In the data rows, the value 128 means zero.
Some points, one per row:
[159 113 126  75 115  94 126 144]
[ 79 191 105 116 155 214 205 151]
[167 112 111 122 117 100 120 108]
[ 36 160 115  78 149 159 179 138]
[109 131 106 165 137 168 124 110]
[108 142 106 143 156 159 119 121]
[143 132 135  91 112 101 160 164]
[142 112 136 131  91 116 118  60]
[147 116 111 128 103 135 126 106]
[ 99 125  91  72  89 153 119  95]
[149 107 157 167 223 125  89 154]
[116 138 158 153 174 168 144 143]
[138 119 157 130 142 124 134 172]
[117 143 101 125 150 137 171 183]
[ 94 189  99 199 177 202 157 135]
[139  97  85 139 115 115 121 124]
[141 101 122 143 101 107 105 117]
[167  99 122 124  90 120 119  92]
[ 86 117 188 117 159 182 140 140]
[102 139 137 131 124 144 137 115]
[118 137  95 167 136 134 125 115]
[164 149 104 122 123 117 161 168]
[127  96 118 112  99 127  62  98]
[129  72 104 102  77 122  89 107]
[146 100  92 117 102  93 120 120]
Then 19 other points, each followed by its number:
[ 95 190 106 151 146 167 182 136] 0
[132 111 228 133 130  72 123 142] 1
[133  85  92 159 163 115 113 165] 2
[106 255 142 120 178 255 255 232] 3
[110 114 137 139  86 116 100  68] 4
[112 195 105 179 156 174 150 131] 5
[128 179 139 145 120 148 144 124] 6
[139 210 222 144 159 139 230 180] 7
[182 193 222 154 179 138 180 189] 8
[128 106 139 122 106  85  89 104] 9
[ 83 116 149 161 101 124 114 109] 10
[143  98 152 156 100  98 105 117] 11
[126 100 130 136 101 104 100 113] 12
[180 123 152 207 106  95 126 131] 13
[134 101 151 115 120 114  88 116] 14
[146 105 113 147 124 115 115 103] 15
[ 94 134  99 110 146 120 128 146] 16
[100 123 120 123 198 113 148 205] 17
[144 116 128 114 133 114 111 140] 18
Which two of these numbered points are nearest to each point below, ignoring the 2 directions in which the first points spread most? Their numbers follow each, nearest first.
[126 131 141 113  85 110 137 132] > 11 12
[ 85 121 143 140 114 132 116  72] > 4 10
[255 137 157 141 125 102 116 139] > 3 8
[122  90 103 125 128  89 103 131] > 16 2
[152 104 162 143 107  72  88  80] > 9 4
[133  90  98 129 136 132 140 163] > 2 18
[149 145  91 147 129 133 135  77] > 5 0
[129 138 125 118 158 125 128 151] > 18 16
[136 128 140 157 118 126 141 142] > 11 12
[142 178 136 142 116 172 174 124] > 6 0
